(in the rows, 128 means zero)
Each path below is one point turned by a fixed rotation once a step. After each direction that follows a path, write how fast that rotation turns it, in degrees per step (0 if it stays still).
Each turn is a multiple of 5 degrees from 10 to 175, or 0.
Each row of a path follows its step; steps can be skipped.
Path 1:
step 1: [127 123 133 125 130 129 126 121 118 131 121 121 131 129 119 121 126 115
 140 125 120 113 121 135 145 128 136 129 123 119 131 125 128 139 130 130
 140 124 140 128 120 130 123 127 132 126 123 133 119 125 117 125 120 128
 127 123 119 120 129 135 125]
step 2: [133 131 132 133 121 121 126 135 141 132 134 120 133 124 132 122 119 128
 120 133 136 120 116 121 136 133 122 131 131 131 135 124 131 132 116 125
 127 121 136 123 131 116 127 116 125 142 126 137 125 132 137 139 124 133
 136 123 131 118 128 125 122]
step 3: [129 128 130 119 128 138 133 126 136 128 137 129 138 120 123 119 126 148
 129 129 130 125 123 129 112 133 133 123 129 117 135 121 132 123 127 118
 125 123 118 133 114 132 128 126 122 126 127 141 125 132 118 122 130 136
 130 131 127 137 131 131 119]
step 4: [123 135 123 127 127 133 137 127 125 129 134 130 124 126 114 119 130 134
 133 129 120 115 125 125 133 130 122 132 117 123 126 126 123 122 133 141
 139 137 126 128 137 132 129 134 133 126 128 126 122 114 131 123 123 142
 130 117 114 121 132 116 119]
step 6: [124 130 128 133 138 139 129 126 123 139 128 119 132 127 127 118 124 120
 134 128 125 115 129 130 109 126 141 128 133 131 122 127 125 124 126 125
 121 115 123 117 121 128 127 123 131 132 139 128 128 127 118 122 127 125
 115 135 117 138 130 123 128]
step 7: [131 127 128 141 130 124 130 141 124 135 128 117 120 135 123 125 121 123
 118 138 119 137 120 128 126 131 126 131 126 115 133 116 130 117 134 133
 142 130 132 123 132 129 125 119 124 122 131 121 133 121 134 125 132 122
 122 119 122 122 120 118 119]
step 10: [133 129 126 126 130 125 135 137 134 119 115 124 131 131 132 125 132 122
 115 117 137 138 131 136 118 129 139 126 111 121 130 124 137 125 132 130
 134 129 134 125 129 125 128 126 120 126 127 124 125 119 136 118 124 133
 133 125 136 111 132 126 118]
step 11: [108 140 142 127 130 122 127 127 138 118 124 129 129 137 119 130 135 136
 136 117 130 130 131 125 128 127 133 130 127 136 129 128 116 129 130 123
 115 124 131 117 134 125 115 125 121 129 132 133 122 136 131 123 136 129
 121 128 122 127 129 129 126]
step 12: [125 130 123 132 130 122 137 128 119 126 128 122 129 126 135 131 120 140
 132 136 128 122 118 133 126 132 120 120 117 133 123 121 128 130 126 142
 122 133 135 133 122 130 114 127 127 129 133 114 109 128 123 131 134 115
 121 131 127 135 122 133 122]
step 15: [133 123 117 128 122 133 141 138 119 128 135 127 144 116 132 120 130 133
 134 123 129 134 126 135 132 129 126 115 123 124 133 131 131 128 120 136
 135 133 130 125 120 130 118 117 131 127 126 134 122 137 133 129 128 123
 132 141 123 129 131 114 118]
Directions:
[128 129 126 126 127 131 128 126 127 127 128 123 129 127 126 131 128 128
 130 128 130 126 129 127 128 125 129 127 128 126 130 128 128 127 127 130
 128 132 126 126 124 126 127 128 127 128 128 126 128 129 127 127 128 127
 128 129 128 133 128 128 128]	125
[128 129 128 132 129 127 128 125 124 132 129 126 128 128 127 130 132 130
 126 128 129 126 128 125 127 127 126 129 130 129 127 127 128 128 128 126
 128 130 128 126 131 126 126 129 130 129 129 127 126 125 129 131 128 128
 129 125 127 127 128 128 126]	145
[128 129 131 124 128 129 126 128 127 128 127 128 126 132 128 129 129 126
 127 128 130 128 128 125 131 128 126 128 129 127 128 126 126 128 128 129
 131 131 129 127 129 131 125 126 126 126 129 129 129 126 128 125 125 132
 127 129 129 127 128 129 128]	115
[132 130 128 127 130 128 128 128 127 127 130 128 130 127 127 123 127 126
 129 129 126 126 128 127 127 127 125 128 129 127 130 126 130 128 129 125
 129 129 128 130 130 126 129 128 127 128 131 128 130 130 127 130 127 131
 130 128 124 131 129 127 129]	25
Path 2:
step 0: [127 129 129 132 121 131 137 140 134 134 121 125 117 116 125 134 133 126
 130 127 130 131 131 125 130 137 129 125 146 133 122 115 139 126 116 118
 133 136 122 121 138 134 130 124 125 134 135 121 139 120 132 134 132 132
 134 131 126 121 129 125 129]
step 1: [121 131 114 126 115 126 133 127 130 132 136 127 127 122 125 131 137 116
 116 123 113 119 123 122 129 125 124 132 116 132 116 124 127 137 122 124
 131 133 129 124 123 127 136 118 123 134 133 132 135 133 134 129 134 121
 119 122 119 135 135 130 121]
step 5: [132 144 128 130 131 127 126 131 138 122 141 132 129 132 129 129 132 129
 124 131 125 126 122 129 128 126 131 139 124 131 130 128 136 130 135 124
 131 123 139 122 136 137 138 132 121 124 121 125 134 132 142 123 136 113
 113 120 125 140 120 119 122]
step 6: [121 129 134 126 131 140 126 133 132 136 131 135 121 136 133 129 135 132
 130 145 127 136 131 134 139 122 136 120 133 134 129 137 130 129 125 119
 140 122 137 113 124 141 129 126 126 137 133 131 129 120 124 138 122 127
 131 133 133 127 121 122 122]
step 9: [133 128 140 133 124 114 135 142 133 132 130 116 130 126 130 127 126 132
 132 140 133 127 135 132 132 136 133 128 120 125 126 129 131 136 129 130
 122 118 129 126 125 151 121 137 125 117 122 125 126 130 135 130 127 130
 117 128 119 137 130 131 126]
step 10: [129 129 136 136 132 126 129 131 120 133 126 139 120 139 131 130 126 140
 123 131 121 127 130 123 145 125 125 118 122 132 125 128 132 139 120 133
 136 121 128 119 124 127 121 120 143 120 128 139 129 124 129 139 135 134
 130 133 119 133 125 133 137]
step 11: [125 142 126 143 131 122 128 127 124 128 121 133 126 136 128 131 125 132
 133 118 125 129 135 130 133 130 132 130 119 125 126 126 129 123 124 122
 135 121 129 129 132 134 130 123 132 131 123 120 128 133 138 114 126 121
 117 119 134 118 133 122 152]
step 12: [128 132 124 124 122 137 125 127 135 140 125 123 117 123 122 128 131 125
 142 140 129 136 135 138 124 122 126 125 126 128 125 124 124 126 119 133
 146 124 121 139 125 138 135 126 137 130 132 129 113 118 137 127 134 124
 130 131 124 122 133 130 130]
step 13: [124 125 122 131 131 112 134 137 115 126 132 122 120 128 119 130 131 124
 119 135 136 124 133 122 125 142 124 127 126 117 127 125 124 140 121 129
 124 125 126 131 123 138 134 121 130 133 134 124 124 117 132 122 126 116
 128 134 129 135 134 144 126]
step 14: [119 125 136 129 134 121 120 130 135 125 127 122 120 130 125 135 129 131
 117 118 134 129 129 132 127 136 116 122 129 127 132 121 117 125 122 127
 134 115 130 120 122 113 134 120 136 124 134 126 128 129 126 131 149 128
 128 124 120 134 123 125 136]
Directions:
[125 130 129 127 129 126 129 128 128 129 129 129 129 128 125 128 125 129
 126 124 127 127 128 124 127 128 125 129 127 126 129 125 128 129 127 127
 129 128 128 128 128 128 124 126 127 129 131 130 129 125 128 128 127 131
 127 127 130 125 125 127 127]	110
[130 126 128 133 125 129 127 129 125 130 129 126 127 126 126 128 128 130
 129 128 128 127 126 128 128 126 129 128 126 129 126 129 128 132 127 129
 129 128 130 131 128 127 129 127 127 128 129 130 131 125 127 129 125 130
 131 128 128 129 130 130 126]	120
Path 3:
step 0: [131 118 129 132 120 130 135 135 136 123 135 135 122 123 132 135 120 136
 139 136 137 123 124 124 124 134 129 135 122 131 135 139 126 140 131 129
 125 123 123 120 119 117 121 127 117 126 132 129 123 129 130 133 123 141
 126 119 120 128 117 134 130]
step 1: [124 121 136 109 121 129 130 126 121 135 132 140 127 135 121 136 120 138
 127 136 130 126 136 121 122 131 131 115 120 133 126 121 130 131 139 127
 114 135 131 123 124 127 123 128 130 122 128 129 127 128 122 132 115 133
 132 122 134 135 127 133 128]
step 2: [120 127 137 130 130 132 133 131 126 130 145 121 118 131 129 134 122 133
 142 124 131 129 128 125 122 120 132 125 137 132 125 128 133 122 131 118
 118 120 116 128 133 128 129 129 127 131 135 130 120 119 138 128 103 124
 128 128 127 126 130 135 127]
step 3: [130 138 128 123 134 128 129 118 130 127 144 136 138 114 124 137 134 130
 130 137 137 138 132 122 130 114 133 125 120 127 123 131 118 125 135 114
 125 130 124 143 129 131 120 118 129 130 132 129 124 125 126 128 125 132
 125 124 132 125 133 133 132]
step 4: [130 138 129 120 132 142 130 130 125 128 127 129 127 121 135 129 128 138
 127 128 132 140 125 132 111 119 128 124 132 124 128 125 111 123 129 129
 139 116 131 120 133 140 126 131 137 129 124 136 124 138 137 128 117 131
 131 124 136 128 134 129 134]
step 7: [133 129 133 142 134 123 132 133 119 132 134 131 140 135 130 123 128 135
 123 130 131 132 130 129 119 134 120 126 131 126 114 121 132 128 140 126
 121 119 128 109 139 128 136 123 116 131 126 128 121 130 121 132 128 130
 129 130 134 133 121 131 119]
step 8: [123 122 128 137 129 123 133 134 123 121 129 128 133 125 116 132 139 136
 137 134 126 123 129 127 125 120 118 142 130 128 131 137 130 133 130 127
 115 137 119 120 149 127 121 128 126 121 121 121 126 126 133 134 129 141
 127 131 134 130 129 137 132]
step 9: [121 137 120 123 121 122 125 123 119 133 129 118 130 129 119 132 125 138
 125 143 127 118 131 118 127 129 113 131 125 119 110 131 123 128 132 130
 124 119 130 127 132 121 129 130 139 128 119 128 125 135 124 134 121 136
 130 125 128 120 133 133 122]
step 11: [127 135 119 126 139 141 132 124 136 128 120 136 133 122 118 128 123 131
 133 131 136 123 135 114 127 132 121 119 124 140 126 130 121 129 123 117
 121 120 128 135 123 125 123 133 128 137 124 125 139 129 133 142 132 133
 133 131 125 126 127 144 127]
step 12: [136 128 123 130 132 138 131 136 125 134 119 117 130 128 130 138 119 131
 131 128 131 134 135 120 118 132 124 119 118 129 120 122 117 123 137 124
 126 142 126 126 129 136 130 137 130 131 125 124 134 125 145 133 123 117
 127 129 131 127 121 120 122]
Directions:
[129 129 129 129 126 128 128 126 127 129 129 131 128 130 128 127 128 128
 126 130 126 124 126 130 127 127 130 125 127 127 131 127 128 128 130 128
 127 126 130 128 131 132 131 129 127 126 126 132 128 128 130 128 128 125
 130 126 129 127 125 128 128]	125
[130 128 127 129 128 123 132 128 127 130 128 126 129 127 130 130 129 128
 127 129 129 129 127 128 128 128 129 127 126 129 127 127 127 128 129 127
 127 128 129 128 128 129 129 127 128 129 127 129 131 124 125 128 128 131
 127 127 123 126 126 125 126]	160
Path 4:
step 0: [129 125 130 119 116 129 135 123 124 124 129 151 135 123 135 130 127 129
 127 121 124 133 123 119 127 118 136 125 129 127 127 137 119 135 124 125
 130 129 133 133 130 129 125 117 124 124 130 129 133 129 128 135 121 118
 127 134 133 137 139 131 127]
step 1: [124 132 119 123 126 121 126 136 136 132 142 130 126 124 131 130 123 124
 117 142 127 128 125 128 115 133 125 120 138 129 129 131 139 126 131 139
 133 117 131 130 132 139 127 126 130 125 127 127 122 132 127 138 121 129
 132 118 123 129 138 135 126]
step 4: [131 117 125 136 121 124 136 123 130 126 132 127 129 136 133 147 116 131
 141 128 127 130 130 125 112 131 129 127 127 119 133 128 124 122 128 140
 123 123 133 121 121 137 132 129 129 128 128 127 125 134 122 130 116 128
 133 121 133 132 130 132 132]
step 5: [129 122 127 140 130 125 127 132 139 126 128 131 125 128 132 125 129 133
 120 133 126 128 123 118 119 123 117 138 130 141 127 134 127 129 128 122
 129 126 123 118 126 131 120 124 134 134 122 138 129 133 134 133 127 117
 134 145 133 128 134 134 138]
step 6: [127 130 129 117 127 125 120 124 127 144 129 124 110 135 119 116 125 129
 125 125 127 128 122 132 132 133 121 117 129 136 127 130 125 124 126 131
 124 121 138 129 125 121 128 127 127 130 123 127 125 118 129 134 129 134
 130 133 137 131 143 124 130]
step 7: [139 129 130 141 125 123 126 123 129 132 131 122 125 133 128 126 134 135
 137 119 136 128 122 126 126 126 138 119 130 113 128 129 138 120 134 132
 134 125 120 120 116 131 127 124 128 128 126 124 127 132 121 126 131 133
 125 125 134 131 126 110 124]
step 8: [128 124 132 133 126 131 132 118 130 121 126 124 133 123 139 129 126 134
 136 126 143 122 124 130 115 120 123 133 122 134 129 129 130 130 120 132
 128 125 127 126 128 128 128 122 130 129 123 121 145 122 136 120 128 115
 121 139 128 121 137 131 119]
step 9: [128 127 127 121 140 123 135 136 135 126 126 139 116 134 121 134 125 129
 123 130 134 131 124 141 123 134 123 127 128 121 127 124 133 130 125 130
 112 116 134 122 135 123 138 131 127 124 126 128 138 133 130 134 126 133
 129 136 126 128 137 129 139]
step 10: [132 132 129 131 134 125 134 135 132 130 126 132 132 133 128 129 130 121
 127 127 124 127 116 126 130 130 136 126 127 127 128 148 129 125 129 120
 124 125 117 123 128 126 124 129 126 113 129 129 110 121 125 130 137 129
 121 139 141 130 132 119 127]
step 12: [123 124 135 123 129 120 124 122 129 122 130 143 117 123 126 134 128 134
 134 119 137 116 131 123 124 128 138 123 139 121 122 125 127 137 125 128
 127 115 130 128 126 138 144 127 127 123 133 135 130 132 132 127 126 127
 129 117 127 124 128 129 126]
Directions:
[128 126 128 128 125 129 126 129 127 128 127 130 129 130 127 128 128 131
 129 128 129 128 127 125 127 127 130 128 127 128 128 129 128 124 128 128
 127 131 127 129 129 127 130 126 130 130 129 123 129 124 124 129 128 129
 127 127 128 132 125 127 126]	95
Path 5:
step 0: [130 127 129 124 118 135 123 129 131 123 128 133 121 131 134 121 124 129
 140 130 122 139 129 125 131 131 127 133 118 130 136 133 130 136 139 131
 137 127 123 123 141 131 136 132 122 124 124 137 118 119 124 120 136 133
 127 117 121 116 134 118 118]
step 1: [142 127 121 139 124 122 130 122 122 136 136 119 130 123 133 133 130 122
 122 134 121 135 131 122 134 122 133 133 133 139 121 135 128 129 126 128
 121 135 142 125 131 124 132 141 124 124 127 114 121 138 117 125 127 127
 125 117 128 126 123 134 126]
step 2: [127 133 116 125 124 124 132 127 132 130 133 127 130 122 127 136 138 130
 132 133 132 147 130 138 120 132 130 124 129 129 123 114 121 137 132 136
 138 131 115 135 121 133 124 129 120 124 131 134 133 127 118 129 119 127
 134 125 138 129 117 127 126]
step 3: [132 125 124 126 134 131 127 126 123 125 124 130 115 119 126 138 131 133
 137 129 132 128 133 132 123 117 128 121 127 114 129 129 120 133 119 130
 120 125 129 121 133 125 138 131 115 138 122 131 128 125 135 121 132 126
 109 117 123 135 123 125 140]
step 4: [124 105 115 139 131 132 134 141 132 122 123 125 127 126 131 120 133 129
 130 124 125 125 135 126 128 130 126 132 127 126 123 129 125 128 128 124
 125 118 136 119 118 134 135 126 128 122 127 115 134 122 127 119 119 116
 136 133 131 123 123 134 127]
step 7: [123 134 123 132 128 126 128 126 128 121 114 126 128 125 148 121 125 130
 131 119 136 128 127 137 133 120 126 131 143 127 114 117 136 135 129 137
 137 133 126 129 120 124 119 135 132 128 133 127 133 127 124 138 133 120
 126 129 124 122 121 128 124]
step 8: [133 124 131 115 125 133 124 122 125 118 117 133 133 129 124 129 126 114
 137 126 128 131 125 129 121 131 124 131 129 125 116 139 124 140 129 121
 126 122 127 137 124 125 125 122 121 132 136 126 129 135 126 117 146 138
 123 127 131 137 130 128 130]
step 10: [125 135 121 133 134 132 120 132 129 124 137 129 136 115 130 129 131 123
 127 150 126 125 134 128 126 132 135 134 133 133 126 126 127 131 118 135
 128 122 116 123 128 129 117 124 133 128 123 126 122 139 125 130 136 117
 126 126 122 131 139 141 121]
step 13: [130 121 132 117 129 132 133 134 123 128 136 128 125 129 134 127 116 120
 134 132 131 122 136 134 128 126 131 138 126 118 128 146 129 133 119 121
 131 131 133 131 113 140 120 137 132 126 122 124 128 131 118 118 124 130
 134 128 121 130 133 126 120]
step 14: [138 133 116 122 139 129 128 136 123 136 129 136 131 120 126 121 130 137
 123 127 128 131 117 123 137 138 124 127 117 133 131 134 127 130 136 121
 137 129 134 140 124 120 132 130 123 114 124 133 126 131 121 129 132 128
 123 126 134 118 127 113 125]
Directions:
[128 129 126 124 128 128 126 127 131 127 129 128 128 130 125 128 129 129
 129 129 129 128 126 129 128 129 125 126 127 127 130 131 128 130 130 131
 127 126 128 128 130 127 129 128 127 126 131 126 131 130 126 132 126 129
 128 128 131 131 129 125 129]	120
[130 128 130 127 130 127 129 131 130 131 130 128 129 129 127 129 128 130
 130 127 127 131 128 127 128 125 127 128 131 127 129 130 127 128 129 127
 127 125 129 130 129 128 128 127 129 130 125 127 128 126 130 128 132 131
 125 127 129 128 127 127 125]	135
